Each path below is one point turned by a fixed rotation once a step. After each direction that follows a path, write how fast that rotation turns it, in degrees each step (0 if it stays still).
Each turn is a multiple of 5 degrees from 10 to 175, or 0.
Each row of a path follows its step; steps can be skipped.
path 1
step 0: 1.6	-20.4	5.7	-45.9	-20.3	24.0	34.2	45.1	5.5	-30.7	-22.2	-8.4	3.6	35.5	-21.6	16.8	16.4	26.2	24.0	14.1	7.5	-0.5	3.1	-3.4	-44.4	30.2	19.3	11.9	-47.8	21.5	-16.0	14.6	23.5	35.2	-3.3	25.6	-33.5	-10.2	25.4	3.8	1.5	-15.6	37.1
step 3: 19.6	54.7	28.6	28.4	1.0	19.6	27.2	23.1	12.1	-39.1	-0.6	-29.4	2.7	-8.3	-22.8	20.3	24.3	-11.0	-0.3	-3.9	-28.2	3.0	0.9	5.2	12.6	-22.7	9.3	-2.8	20.0	-33.2	20.8	27.2	35.4	11.4	12.9	23.9	21.3	-33.3	12.3	12.2	36.5	-33.1	53.4
step 4: 7.5	7.7	18.2	29.7	16.6	12.2	50.3	3.3	15.6	-20.6	21.5	-34.7	9.9	14.6	-2.8	27.1	16.5	30.8	13.5	7.3	-30.0	-26.2	-34.8	8.2	3.5	10.0	7.7	-26.2	-11.7	-42.3	-33.7	1.0	12.2	-20.6	-81.3	17.6	4.2	-6.5	33.8	-12.0	18.0	20.2	4.6
step 5: -1.4	-13.3	34.1	19.8	1.7	-7.7	40.9	-1.9	23.2	-24.4	13.5	-25.0	-1.8	24.1	-1.9	8.6	28.2	23.7	20.0	-37.1	-8.1	30.9	27.0	14.2	-29.2	3.3	-18.1	41.9	4.9	36.9	-26.2	-35.0	5.7	6.1	-17.8	29.3	-26.1	43.2	50.2	-9.2	18.1	23.0	27.1
step 6: -12.5	-16.8	-2.0	17.8	-20.2	3.5	7.7	4.7	8.6	-26.4	41.3	1.7	23.2	27.9	4.1	4.5	33.1	1.9	6.7	51.3	6.9	-0.4	14.5	-0.5	-29.9	-1.6	25.7	-2.7	20.3	-7.6	18.0	-51.0	-0.6	1.7	16.6	6.8	-9.1	50.8	-22.2	-22.6	68.3	-9.5	41.8
step 7: 36.2	12.7	19.1	13.4	-17.3	35.2	43.8	34.3	5.8	5.6	13.9	-5.6	-19.0	2.0	-2.8	-23.6	27.3	-13.8	-3.9	-14.5	-26.9	6.8	-25.6	-33.8	-30.6	-1.9	38.9	-19.8	-15.7	-3.2	16.2	-42.8	1.7	-7.3	6.4	21.6	-31.7	-11.9	-59.7	-20.6	35.4	34.1	-12.5
step 10: 10.7	25.0	-14.4	-7.7	31.6	-2.0	1.5	4.1	23.5	-3.5	31.1	-27.8	1.9	46.3	9.3	18.2	18.1	-33.0	-41.2	-22.4	-30.8	7.7	-15.5	23.4	-10.1	40.5	-20.2	1.3	-23.0	34.3	20.2	-2.5	-29.0	8.3	8.6	18.8	-24.8	-1.7	35.4	-12.3	46.3	35.6	32.2
step 13: -0.3	-0.1	11.2	-24.4	4.2	-24.9	2.6	-7.1	-5.0	-24.1	37.9	41.5	-4.4	-14.4	-34.5	11.9	58.7	15.7	31.2	1.2	-48.3	-43.3	-28.7	2.7	10.4	21.5	-7.4	33.3	19.1	18.3	7.7	0.2	-16.2	26.9	12.9	17.9	-10.4	-32.1	-27.5	-32.5	-8.5	14.0	34.3
step 14: 9.4	67.9	17.6	-25.8	-25.3	3.4	25.9	-2.7	-9.2	-7.6	41.4	-27.1	30.3	-21.9	17.1	-29.9	50.5	-15.3	9.0	7.0	-10.9	-30.4	-16.5	34.6	15.8	4.2	12.9	29.3	-22.4	20.4	-20.2	16.8	-14.5	-37.4	4.4	21.0	-10.4	-6.6	-9.2	4.6	1.5	-35.5	34.8
-1.0	1.0	-2.3	-7.9	1.5	1.5	12.9	-5.8	-12.8	4.1	-4.1	7.4	-6.3	-6.4	-4.0	-10.5	5.5	-9.5	9.2	5.5	-2.3	7.1	-0.8	0.7	-6.0	-3.4	-2.0	-1.8	13.7	-0.5	-3.5	13.0	6.0	4.7	4.5	1.2	3.7	1.6	-30.1	-8.1	0.3	7.0	3.0 -> 65
-12.5	-1.5	-6.9	1.7	9.4	0.3	-3.0	-15.1	-4.4	-4.5	-5.6	-4.6	-8.2	10.9	-4.6	1.7	-9.1	2.0	2.2	4.2	5.0	19.6	-0.9	-1.0	-12.7	6.0	-7.4	3.3	-11.3	-3.5	-4.4	5.2	-2.2	-18.2	-8.9	3.0	-6.0	0.9	3.2	-1.3	6.3	1.5	16.1 -> 65
11.6	-1.4	2.7	15.6	11.5	-4.4	-9.6	9.9	-5.0	-0.5	-6.8	2.5	-6.0	3.6	0.6	4.4	4.1	-9.0	4.0	-5.2	9.5	12.8	-7.1	-8.1	6.5	-4.0	8.3	-7.8	2.6	-15.2	11.4	-14.2	5.2	-10.1	11.4	2.0	-0.1	-7.4	-9.2	3.4	-3.2	-3.2	2.5 -> 80
-9.2	4.4	6.6	-4.4	15.8	-10.3	3.9	9.0	-13.2	2.2	-11.6	-7.9	6.8	13.5	7.6	3.6	7.4	-5.9	-11.7	-0.7	-3.2	2.1	-4.6	10.0	4.3	5.2	-2.4	-6.0	0.2	5.1	-4.9	-3.9	18.8	5.9	-8.5	-4.1	4.7	15.2	3.7	-1.2	-4.4	0.2	-1.2 -> 65
-11.8	-6.0	8.9	-8.7	-0.5	5.3	-9.1	-15.3	-5.5	1.1	10.3	-9.8	-6.3	7.9	8.7	4.9	-7.4	8.4	6.6	0.6	-2.7	-7.2	6.8	2.7	8.9	-2.4	6.4	-5.4	12.0	-0.3	11.8	-2.1	14.9	-1.2	9.6	5.1	5.4	-9.6	3.3	-15.2	1.2	-2.5	5.6 -> 145
path 2
step 0: -19.3	-15.0	-42.8	8.0	31.2	-4.5	18.2	14.1	-0.7	38.9	13.4	-22.2	5.4	-24.1	-1.5	-2.5	-16.3	-27.8	28.5	11.5	11.7	-20.4	-24.7	-7.4	-0.9	8.4	-21.2	3.3	-52.4	-14.6	27.4	-7.2	-12.9	-21.6	9.6	6.1	7.9	-44.6	3.4	30.8	48.6	-20.3	-14.0
step 4: 19.0	51.3	-29.8	-21.8	-21.6	3.9	31.7	2.7	-11.0	28.7	31.8	-36.6	27.8	-15.8	-14.1	1.3	0.7	-23.5	-15.7	24.3	38.4	-14.5	-0.2	-2.0	11.2	27.6	7.0	11.4	-18.3	7.6	-23.5	-16.9	6.1	14.6	8.2	-44.2	4.9	-42.1	-6.5	20.7	8.3	-5.5	-28.3
step 5: -3.0	-21.7	-8.8	-50.9	-1.1	11.7	32.1	-6.0	-18.5	11.6	-23.4	-38.8	4.8	-38.1	8.2	24.4	10.4	-41.9	-17.7	-25.3	42.4	4.9	-4.4	22.9	19.5	41.7	-17.7	35.2	-10.0	-0.2	-5.3	-32.1	13.9	1.2	0.8	10.3	24.9	-21.8	-19.7	10.9	11.2	-29.2	0.3
step 6: -4.6	15.6	-28.0	3.3	39.2	4.4	-4.6	-5.3	-22.1	13.3	12.5	-35.6	7.2	-46.6	24.5	-0.5	-15.2	-40.0	-0.1	15.4	11.5	6.3	-29.0	9.5	-5.7	25.0	3.5	16.6	-42.1	-32.3	-50.7	-22.9	-12.4	-3.0	-10.4	-16.2	-6.5	-13.3	-37.3	26.3	-13.5	3.1	13.9
step 7: -16.8	-48.9	-8.3	-30.0	10.9	1.5	9.4	20.6	-2.3	16.1	-0.7	13.9	-5.9	-37.5	-0.1	25.4	-3.4	-54.1	4.2	-16.0	-15.6	7.9	-25.6	14.7	-5.8	11.3	-2.9	43.7	13.8	-16.5	-29.3	-30.4	-11.8	-33.7	-15.8	-15.0	-7.7	-22.7	-3.8	37.2	12.7	32.2	-30.1
step 8: 6.5	26.8	-8.2	-2.6	-11.2	38.8	-8.2	-19.9	-1.0	37.9	37.9	0.5	12.5	-21.2	-2.0	2.5	-4.4	-47.0	54.9	10.8	-9.5	-14.2	-28.6	17.9	-9.9	34.2	26.8	-0.6	9.0	-9.8	-4.6	1.8	-24.4	-15.6	-20.8	1.9	7.8	-33.9	-18.9	44.5	20.7	33.4	3.3
step 9: 13.7	-9.2	-5.7	3.6	-18.3	0.6	18.3	-1.5	-21.7	44.7	6.8	35.0	-3.7	-16.4	-2.1	37.4	7.4	-20.0	26.2	9.6	12.1	-33.5	5.1	27.6	2.3	33.8	33.8	36.1	19.0	8.7	-9.4	-20.2	38.8	-15.4	14.1	-15.1	20.8	2.8	-31.6	37.8	33.1	-8.2	-33.7
step 13: -10.4	17.5	-23.6	-7.9	-7.2	-5.1	10.6	-45.5	-48.0	-6.4	-7.1	15.7	18.4	-30.3	17.8	-1.1	-14.5	-35.7	-4.1	-17.0	-2.4	19.1	-1.8	35.8	2.0	31.1	3.9	11.5	-19.7	-9.6	-13.9	-30.0	-13.4	-22.6	-13.7	27.7	16.2	7.1	7.3	17.9	36.7	17.2	-60.9
step 14: -5.8	0.2	-43.3	19.1	-15.4	29.3	-34.3	-15.6	-21.6	28.8	14.0	-5.6	12.3	-28.5	-16.1	21.3	24.4	-23.0	23.2	-2.3	-14.9	43.3	-40.3	13.5	0.7	24.6	9.3	7.5	-12.4	-15.4	11.1	-39.2	-22.6	-1.1	43.9	0.2	-7.4	14.7	-27.0	26.7	5.9	-7.9	-31.5
5.4	-5.9	4.6	3.2	-4.1	-5.3	2.7	3.9	0.6	-14.1	-2.5	-1.5	-0.9	3.5	-9.0	10.6	13.2	-8.7	-10.4	18.1	-3.3	1.9	-10.4	0.5	-0.5	-2.0	3.7	8.5	2.5	0.0	-6.9	16.8	0.6	-6.6	10.4	-16.1	-5.6	0.3	4.2	6.6	-4.8	-10.4	-11.4 -> 140
-5.1	-5.0	-13.8	2.1	9.0	-0.2	3.2	4.8	-0.1	2.4	-5.1	6.7	-6.3	-0.7	-8.8	1.8	-7.2	11.3	-11.3	4.0	-5.6	-5.4	0.7	2.6	-5.5	-11.2	-1.7	4.7	8.7	6.2	8.3	-21.3	5.0	14.7	11.7	-6.0	-4.7	-7.4	-1.2	14.9	4.6	-0.4	-9.0 -> 155
3.1	-4.6	5.3	-3.2	3.9	11.0	6.4	6.6	7.5	1.6	5.7	-2.6	13.2	-4.6	-1.6	2.2	-3.8	-11.2	-11.8	-4.8	-6.7	-4.5	-5.8	2.2	-2.8	5.3	-1.9	-0.8	9.7	-0.5	-19.0	1.1	21.7	11.9	2.2	-1.6	1.5	-5.9	-0.7	-0.7	-2.5	7.4	19.2 -> 25
9.2	1.6	3.4	5.4	-18.2	-1.9	-14.2	4.7	-6.4	4.2	-4.4	-3.1	-12.7	-8.1	5.7	5.4	-6.5	-6.2	10.4	6.0	7.2	7.1	3.0	0.9	-8.0	5.7	-0.2	-1.9	2.3	7.1	9.1	0.2	13.7	12.2	3.2	-11.1	-1.0	0.8	17.8	-0.6	0.1	12.1	1.5 -> 60
